In the rows, zero is written as 128.
The rows of A fall into several groups, and each row is roughly a mix of its group's hidden directions; one row fits no group.
A (133 x 10):
[[108 122 122 147 177 123  87 131 134 145]
 [172  88 115 103 142 147 132 138 145 123]
 [108 161 137 152  87 118 143 138 100 113]
 [130 130 135 133  71 115 154 124 105 104]
 [123 158 135 125 128 160 120 181 127 107]
 [107 175 114 160 125 140 130 163 121 123]
 [146 148 123 126  74  91 115 129 130 122]
 [104 137 130 142 147 157 116 148 165  92]
 [158 143 134 142 154  97 135 170 106 123]
 [100 114 135 136 161 152 122 155  86 128]
 [128 110 120 126 152 161 110 149 170 154]
 [140 171 133  90 143 114 123 147  97 125]
 [147 121 133 148 184 132 105 151 114 129]
 [178 126 130 127 118  98 148 137  92 127]
 [125 116 109 123 103 138 106  85 168 140]
 [165  92 116 127  98 140 139 147 158 118]
 [ 95 167 146 153 143 152 144 140 115 109]
 [107 151 157 145  94 113 121 125  91 108]
 [140 141 129 136  84  84 142 101 142 131]
 [148 125 105  99 153 167 123 145 160 129]
 [128 132 136 101  71 152 146 112 126 125]
 [176 124 108 111 163 103 129 135 147 127]
 [119 161 131 158 126 131 145 160  85 116]
 [138 120 114 139 168 126  79 145 140 148]
 [140 135 105 136  82 143 171 138 113 130]
 [117 119 103 105 112 156 144  89 160 139]
 [142 107 109 115 161 112 108 119 174 141]
 [118 148 114 143 168 102  94 129 145 153]
 [ 87 126 112 132 156 120  86 119 133 153]
 [124 153 146 150  85 108 147 117  97 115]
 [102 146 158 153  87 122 129 113 110 150]
 [113 137 103 126 180 120 113 120 152 154]
 [152 131 103 139 163 135  98 138 169 127]
 [145 129 146 150  90 146 149 165 116 106]
 [108 151 144 147  77 115 128 104 111 120]
 [110 108 137 129 171 135  83 138 146 115]
 [140 112 132 141 175 101 121 139  90 141]
 [107 154 124 148  74 113 129 107 118 119]
 [ 96 118 121 112 145 182 126 118 150 137]
 [ 99 106 127 136 159 132 104 142 160 161]
 [104 146 120 148 144  79 111 157 122 138]
 [128 117 127  79 109 112 152  97 126 152]
 [114 128 118 148 185 122  96 139 138 135]
 [157 139 130 149 151 145  89 155 105 112]
 [ 85 100 108 126 155  93 126 122 140 118]
 [114  97 118  96 150 135 121  91 155 146]
 [ 96 147 133 135  80 163 143 119 132 125]
 [107 136 146 149 156  95 105 146  92 127]
 [150 176 136 141  98 101 129 118 142 111]
 [100 119 100 129 110 152 151 107 142  89]
 [110 135 117  92  88 114 148  96 140 136]
 [111 139 115 104 134 174 120 151 164 138]
 [105 139 150 117  94 154 156 136 122  91]
 [ 81 145 141 155 144 138  97 140 126 146]
 [142 145 124 120  78 153 152 131 130  96]
 [110 143 136 132  80 101 134  99 155 125]
 [ 92 118 122 144 162 130  90 119 148 150]
 [114  79 125 121  94 133 106 105 148 136]
 [142 149 105  80 151 128 133 109 122 157]
 [ 94 151 130 130  83 108 103 147 124 116]
 [140 102 120 107  86  99 144  99 117 115]
 [132  91 141  95  88 157 130 128 128 142]
 [130 134 157 139 126 178 114 143  93 115]
 [153 161 133 157 152 107 138 147  93 121]
 [136 152 150 140 115  94 132 132  79 111]
 [151 126 110 129 176 137 120 168 146 136]
 [ 91 141 133 137  93 158 136  96 135 149]
 [131 140 147 119  89  99 106  95 152 117]
 [115 130 122 123  91 145 155 118 177 117]
 [181 112 112 114 140 158 130 136 152 126]
 [154 102 126 106 101 138 143  87 154 133]
 [151 144 122 131 128 136 141 147 100  72]
 [154 112 135 144 163 124  94 167 129 139]
 [ 80 103 116 108 130 152 129 106 152 142]
 [154  80 115 145 151 132 123 142 160 120]
 [178  96 156 115 136 140 109 116 119 125]
 [108 147 124 147 124 157 147 164  89 117]
 [115 136 135 125 108 175 150 143  94 104]
 [121 116 119 125 179 161 120 161 115 132]
 [168 110 140 132 162 136  89 134 143 142]
 [156  99 131  93 117  96 155 118 148 122]
 [114 107 159 111 107 112 135 118  77 133]
 [132 135 102 154 164 129  90 127 146 156]
 [136 154 142 150  90 126 162 116  98 114]
 [ 75 137 120 114 151 146 121 111 157 142]
 [138 153 119 131  98 170 137 137 159 101]
 [178 105 119 108 161 127 112 121 144 138]
 [168 131 144 149 160 128 108 152 156 142]
 [176 131 118 160 112 114 119 134  98 147]
 [ 89 124 104 118 143 167 125 135 163 126]
 [105 115 104 116 158 162 117 140 167 133]
 [148 122 127 133 181 126 115 168 136 139]
 [ 96 126 140 134 115 141 117 111 151 181]
 [103 155 148 152 121  90 111 140  97 117]
 [114 118 126 134 121  99 140  70 111 145]
 [101 144 148 140  87 155 142 131  97 115]
 [138 119 133 116  67 127 158 110 127 133]
 [167 150 121 104 109 140 143 150 118  91]
 [127 152 116 142 111 124 132 102 185 140]
 [ 99 134 135 155 157 127  98 132  89 146]
 [144 145 127 126  96 138 160  95 167 123]
 [165 100 137  93 119  96 151 125 129 117]
 [ 94 125 125 116 101 147 112  93 136 165]
 [ 93 135 153 149 141 104 111 139  86 122]
 [148  90 114 111 158 150 112 135 162 140]
 [170 110 145 128 122 107 119 140  82 121]
 [137 111 114 128 177 145 110 163 149 120]
 [119 175 121 155  99  96 138 133 114 119]
 [130 119 121 131 136  78 115 107 166 151]
 [110 133 126  82 170 108 155 122 129 127]
 [172 108 124 105 121 113 152 138  97 105]
 [115 115 136 115  79 140 143  90 150 125]
 [139 142 144 157 103 153 114 148  87 110]
 [129 136 135 135  82 103 152 108 102 101]
 [103 139 146 147 110  97 112 141  82 119]
 [114 144 144 138  84 114 144  90 104 137]
 [117 140 132 144 173 149  92 152 124 107]
 [ 91 109 123 122 145 116  88 162 112 137]
 [134 134 159 151  83 100 135 115 105 140]
 [148 119 106 125 179 132 104 159 135 138]
 [151 143 141 144 106 152 169 112  98 113]
 [ 83 125 128 138 137 126  93 140  87 135]
 [100 123 135 149 152 105 105 139 164 158]
 [166 133 113 112 171 141 143 160 121 119]
 [133 118 144 146 125 148 115 107 145 185]
 [154 122 117 120 153 145 120 177 143 101]
 [156 112 135 120 132 130 154  78 157 136]
 [138 145 156 138  91  99 118 113  94 110]
 [111 121 133 123  95 117 135  86 142 168]
 [119 114 117 119 142 166 116 138 174 156]
 [112 106 135 132 132 185 128 153 153 132]
 [ 89 120 146 148 132 118 127 139  76 127]
 [105 102 133 173 166 124 110 142 125 123]]

Each list below has one row that fits no group; the rest each fit one group, if only roughly. Name that row.
  k490: [121 131 142 108  79 131 156 111  96 138]
  k730: [114 164 134 133 104 100 148 118  88 114]
  k921: [121 179 134 150 119 112 124 164 108 134]
  k628: [131 164 149 120  74 120 139 122 110 133]
  k190: [147 118 139 121 178 110 108 149 101 113]
  k993: [119  95 117 122 142 135 117 124 176 164]
  k565: [126  93 151 129 144  97  90 112 132 152]
  k368: [113 167 131 145 107 104 137 136  85 114]
  k530: [ 86 158 121 129 145 171 117 130 147 123]
  k963: [ 93 137 117 116 133 168 109 152 161 117]
  k286: [147 155 115 123 139 160 147 123 177 118]
  k536: [ 80 100 139 114 128 130 111 103 156 141]
  k569: [154 121 108 120 132 187 138 115 146 126]
 => k921
  k542: [104 107 115 136 114 154 130  94 164 154]
  k197: [126 147 137 138  82 136 163 128  92 122]
  k38: [119 147 152 133 147  81 117 135  91 139]
  k330: [ 82 165 149 137 104 129 113 132 131 107]
  k155: [ 71 135 144 132 131 124  93 149 122 121]
  k726: [145 169 147 160 140 116 113 156 103 127]
  k551: [117 139 110 145 149 146 111 118 168 169]
  k113: [145 111 109 102 161  84 124 108 138 142]
  k212: [ 93 134 144 161 118 162 103 143 112 112]
  k400: [133 134 120 119 177 158 107 163 139 132]
 => k551
  k271: [119 145 163 126 122 109 113 121  78 151]
  k237: [128  85  98 118 147 140 131 108 167 131]
  k596: [188 118 114 131 103 120 134 135 153 123]
  k568: [126 165 149 159 159 108 126 142  98 115]
  k43: [126  98 151 134 144 125 123 122  69 128]
  k901: [ 94 137 151 129 158 148  96 151 107 113]
  k371: [126 100 116 136 158 159 114 121 164 158]
  k899: [117 109 144 133  94  87 112 115  94 136]
  k485: [ 75 144 125 155 148 143 107 127 131 147]
  k960: [130 153 147 158  97 136 138 137  92  99]
  k606: [138 141 122 119 102 128 177 145 103  98]
  k376: [ 98 114 134 126 127 131  97  87 156 154]
  k219: [120 130 105 114  95  93 130  82 130 133]
  k402: [131  94 136 111 159  77 127 118 122 135]
  k701: [111 148  94 144 151 125 103 147 164 149]
 => k271
  k289: [133 132 127  94  77 103 143 138 149 136]
  k513: [125 144 137 121 105  81 142 115  90 109]
  k333: [164  95 112 109 115 100 140 110 158 127]
  k641: [ 78 133 160 133 113 141 115 123  97 116]
  k441: [145 142 128 144 178 139 112 140  92 111]
  k927: [144  78 136 112 165 122 116 148 137 139]
  k185: [115 101 135 112 169 108  94 117 115 151]
  k456: [177 113 133 145 141 145 101 152 152 133]
  k352: [151 113 139 102  95 143 154 112  96 105]
  k67: [110 157 126  99  91 109 150 115 110 106]
  k79: [115 150 160 163 101 143 139 136 107 100]
  k426: [148 128 104 113 150 173 127 149 156 109]
  k727: [173 126 140 129  94 145 150 102 106 119]
  k242: [174 110  95 109 113 123 144 136 153 115]
 => k79
  k484: [109 130 132 123  75 141 111 108 162 139]
  k92: [157 142 146 125 153  86 115 146  97 132]
  k248: [ 97 135 142 123  75 151 142 112 112 131]
  k849: [114 115 123 118  79 129 170 111 144 118]
  k273: [130 142 154 153 108 166 131 160 105 109]
  k121: [157 117 138 122 133  83 126  92 151 145]
  k533: [167 116 105 126  82 115 143 120 140 110]
  k217: [151 105 110 109 154 142 122 110 164 161]
  k424: [116 155 143 156 104 176 136 133 148 121]
  k384: [129 111 103  99 128 166 123 130 173 136]
  k936: [126 149  95 120 139 149 132 115 180 143]
  k276: [138 118 100 104 166 166 120 135 156 128]
 => k484
  k879: [163 124 132 144  98 137 145 149 152  89]
  k152: [ 83 143 131 154 138 128 142 155  92 125]
  k132: [121 142 110 127 151 178 150 148 156 125]
  k385: [ 86 151 146 120 109 157 136 118  93 127]
  k744: [123 137 156 150 146 113 123 135  71 116]
  k598: [168 129 126 123 165 155 112 163 141 133]
  k581: [165 111 134  89 124 113 136  93 143 146]
  k778: [ 88 130 116 112 160 139 114 108 143 164]
  k706: [160 110 122 110 122 134 141  92 171 138]
  k953: [124 121 110 110 101 164 147 119 173 134]
  k488: [ 71 130 144 131 116 145 111 147 106 114]
  k298: [ 87 162 154 145  97 134 126 134 107 133]
  k191: [173 115 139 104 127 103 138 131  88 125]
  k574: [ 80 136 147 154 146 146 112 149 114 109]
  k315: [121 124 140  98  99 112 180 116 114 123]
 => k581
  k964: [134  92 124 116 171 149 120 143 160 144]
  k108: [116 143 123 149 182 122 125 162 111 133]
  k948: [ 80 145 127 157 103 144 107 125 149 137]
  k440: [127 122 151 147 102  71 130 129 108 126]
  k642: [108 142 131 104 163 147 115 121  80 128]
  k827: [158 121 118  99  92 144 130 115 168 124]
  k187: [123 160 110 126  91 115 165 116 105 109]
  k748: [ 71 126 119 124 149 121 118 105 137 156]
  k473: [111 103 147 123 179 133 103 138 117 150]
  k633: [172 133 152 120 128 104 143 167 131 109]
  k796: [132 104 110 121 140 157 126 103 167 162]
 => k633
  k725: [ 82 129 115 130 153 137 116 115 165 152]
  k506: [131 142 129 141 170  82 103 143 125 142]
  k772: [ 96 113 113 114 165 132 105 141 165 140]
  k105: [152 126 118 106 127 169 122 151 169 140]
  k460: [100 133 116 122 153 177 135 156 148 124]
  k14: [144 138 151 155  87 108 140 119  95 113]
  k817: [114  99 109 110 148 129 121 110 167 164]
  k77: [118 129 101 134  91  98 135 101 164 137]
  k813: [141 144 122 152 153 117 113 161  97  93]
  k900: [107 124 112  88 154 132 120 128 160 162]
  k835: [124 175 148 144 118 152 130 144 106  96]
  k623: [136 141 130 136 127 151 167 177 126 103]
  k610: [160 105 154 143  92 115 125 139  94 118]
  k180: [109 105 106 133 176 153 114 142 152 123]
 => k813
  k363: [150  82 108  98 157 130 110 126 139 136]
  k718: [173 148 145 130 136 133 154 150  98 107]
  k24: [101 127 102 141 170 145  99 135 156 131]
  k669: [147  99 152 143 137 154  93 152 153 140]
  k489: [125 149 118 130 113 186 145 153 119 112]
  k45: [125 128 137 116  84 171 147 104 142 115]
  k996: [147 129 140 155  78 120 155 137 115 105]
  k537: [119 134 122 143 190 106 118 144 111 130]
  k275: [131 157 152 158 101 143 129 145  94 105]
  k232: [ 97 136 129 160 129 167  97 138 151 117]
  k614: [107 126 162 140  92 113 127 106  90 117]
  k862: [ 92 124 145 136  94  98 133 103 127 158]
  k405: [132 133 139 120  88  97 146  88 116 149]
  k973: [128 171 109 133 166 108 131 157 110 127]
 => k24
